Some points:
(-0.1 0.9 -0.6 -0.2 1.0 1.0 0.2 -0.1)
(2.0 1.1 1.2 0.7 1.9 1.9 -0.7 2.0)
(0.0 -0.5 -0.2 -0.1 0.1 0.0 -0.1 0.1)
(0.1 -1.0 -0.1 0.0 -0.4 -0.3 0.6 0.1)
(1.5 0.0 0.0 -0.4 0.6 0.7 -0.1 1.5)
(-1.9 -1.4 0.9 -2.3 -2.6 -2.6 1.0 -1.8)
(0.4 0.5 0.3 1.0 -0.6 -0.6 0.1 0.4)
(-0.3 0.9 -0.2 0.7 0.7 0.7 -0.7 -0.3)
(2.1 1.0 1.4 3.2 0.0 -0.2 1.5 2.2)
(0.6 -0.3 0.3 0.9 -0.2 -0.2 0.7 0.6)
(0.5 -1.3 -1.1 -1.4 0.5 0.5 -1.5 0.5)
(0.0 0.5 0.0 -0.1 0.0 0.0 0.2 -0.1)
(0.0 0.0 -0.1 -0.1 0.0 0.0 -0.1 0.0)
(0.2 0.4 -0.1 0.1 0.5 0.6 0.0 0.2)
(0.1 -0.7 0.1 0.6 -0.7 -0.7 0.8 0.2)
(-2.1 -0.9 1.8 -1.7 1.0 1.0 3.2 -2.1)
(-0.1 0.9 -0.2 1.2 0.8 0.8 -0.8 -0.2)
(-0.2 0.2 -0.7 0.2 -0.1 -0.1 -0.3 -0.2)
(0.9 -0.8 -0.6 1.3 -0.1 -0.1 -1.6 1.0)
(0.5 -0.8 0.3 -0.1 -0.7 -0.6 0.9 0.6)
(0.5 -1.1 -0.7 -1.0 0.5 0.4 -1.1 0.4)
(0.0 0.8 -0.1 0.8 0.7 0.5 -0.7 0.0)
(0.1 -0.1 -0.4 0.3 -0.7 -0.7 0.1 0.2)
(0.3 0.4 -0.3 0.7 0.4 0.4 -0.6 0.1)
(1.2 0.1 -0.4 -0.6 0.7 0.7 -0.1 1.2)
(0.8 0.7 -0.1 0.2 0.0 0.0 0.2 0.8)
(-2.4 0.4 2.0 -0.6 -1.9 -1.9 1.0 -2.4)
(0.1 -0.4 0.2 -0.6 -0.1 -0.1 0.2 0.1)
(-0.2 0.4 -0.2 -0.3 0.0 -0.1 0.5 -0.1)
(-2.7 -0.4 2.2 0.2 -2.8 -2.8 0.4 -2.7)
(0.1 -0.6 0.0 -0.8 0.4 0.4 -0.1 0.2)
(-1.5 0.6 0.8 -0.3 -1.8 -1.8 1.1 -1.6)
(-0.1 -4.5 -3.7 -2.7 1.9 1.8 -2.9 -0.1)
(0.7 1.0 -2.0 1.3 1.6 1.5 -2.0 0.7)
(0.0 0.6 -0.3 0.3 0.4 0.4 -0.2 0.0)
(-0.4 0.6 0.3 -0.2 0.0 -0.1 0.4 -0.4)
(-0.2 0.5 0.1 0.1 0.0 0.0 0.1 -0.2)
(-0.9 0.1 -0.7 -0.6 -1.6 -1.6 0.9 -0.8)
(-0.1 0.6 -0.1 0.1 0.2 0.2 0.2 -0.2)
(-0.7 1.1 1.0 0.1 0.3 0.3 -0.4 -0.7)
(0.7 0.4 0.0 0.0 0.2 0.2 0.1 0.7)
These points spread out most along one direction. For each point below, how far along it does it lie, from 0 to 99? 50 is the average, and the first point above lies past it.
(-0.2 0.4 -0.2 -0.3 0.0 -0.1 0.5 -0.1) 48
(2.0 1.1 1.2 0.7 1.9 1.9 -0.7 2.0) 77
(0.5 -1.3 -1.1 -1.4 0.5 0.5 -1.5 0.5) 63
(0.1 -0.4 0.2 -0.6 -0.1 -0.1 0.2 0.1) 48
(0.1 -0.1 -0.4 0.3 -0.7 -0.7 0.1 0.2) 47
(-1.9 -1.4 0.9 -2.3 -2.6 -2.6 1.0 -1.8) 11
(-2.7 -0.4 2.2 0.2 -2.8 -2.8 0.4 -2.7) 5
(-0.1 0.9 -0.2 1.2 0.8 0.8 -0.8 -0.2) 59
(0.7 1.0 -2.0 1.3 1.6 1.5 -2.0 0.7) 78
(0.1 -1.0 -0.1 0.0 -0.4 -0.3 0.6 0.1) 47
(0.5 -0.8 0.3 -0.1 -0.7 -0.6 0.9 0.6) 46
(-0.4 0.6 0.3 -0.2 0.0 -0.1 0.4 -0.4) 45
(0.0 0.8 -0.1 0.8 0.7 0.5 -0.7 0.0) 57
(-0.7 1.1 1.0 0.1 0.3 0.3 -0.4 -0.7) 46
(0.6 -0.3 0.3 0.9 -0.2 -0.2 0.7 0.6) 51
(0.7 0.4 0.0 0.0 0.2 0.2 0.1 0.7) 56
(0.9 -0.8 -0.6 1.3 -0.1 -0.1 -1.6 1.0) 63
(-0.1 -4.5 -3.7 -2.7 1.9 1.8 -2.9 -0.1) 77
(0.0 0.0 -0.1 -0.1 0.0 0.0 -0.1 0.0) 51
(-0.1 0.6 -0.1 0.1 0.2 0.2 0.2 -0.2) 50
(0.0 0.5 0.0 -0.1 0.0 0.0 0.2 -0.1) 49
(1.5 0.0 0.0 -0.4 0.6 0.7 -0.1 1.5) 65
(1.2 0.1 -0.4 -0.6 0.7 0.7 -0.1 1.2) 64
(0.2 0.4 -0.1 0.1 0.5 0.6 0.0 0.2) 56
(0.1 -0.6 0.0 -0.8 0.4 0.4 -0.1 0.2) 53
(0.8 0.7 -0.1 0.2 0.0 0.0 0.2 0.8) 56
(-0.2 0.5 0.1 0.1 0.0 0.0 0.1 -0.2) 48
(-2.1 -0.9 1.8 -1.7 1.0 1.0 3.2 -2.1) 27
(-0.1 0.9 -0.6 -0.2 1.0 1.0 0.2 -0.1) 57
(0.0 0.6 -0.3 0.3 0.4 0.4 -0.2 0.0) 55
(-2.4 0.4 2.0 -0.6 -1.9 -1.9 1.0 -2.4) 11
(0.1 -0.7 0.1 0.6 -0.7 -0.7 0.8 0.2) 44
(0.0 -0.5 -0.2 -0.1 0.1 0.0 -0.1 0.1) 52
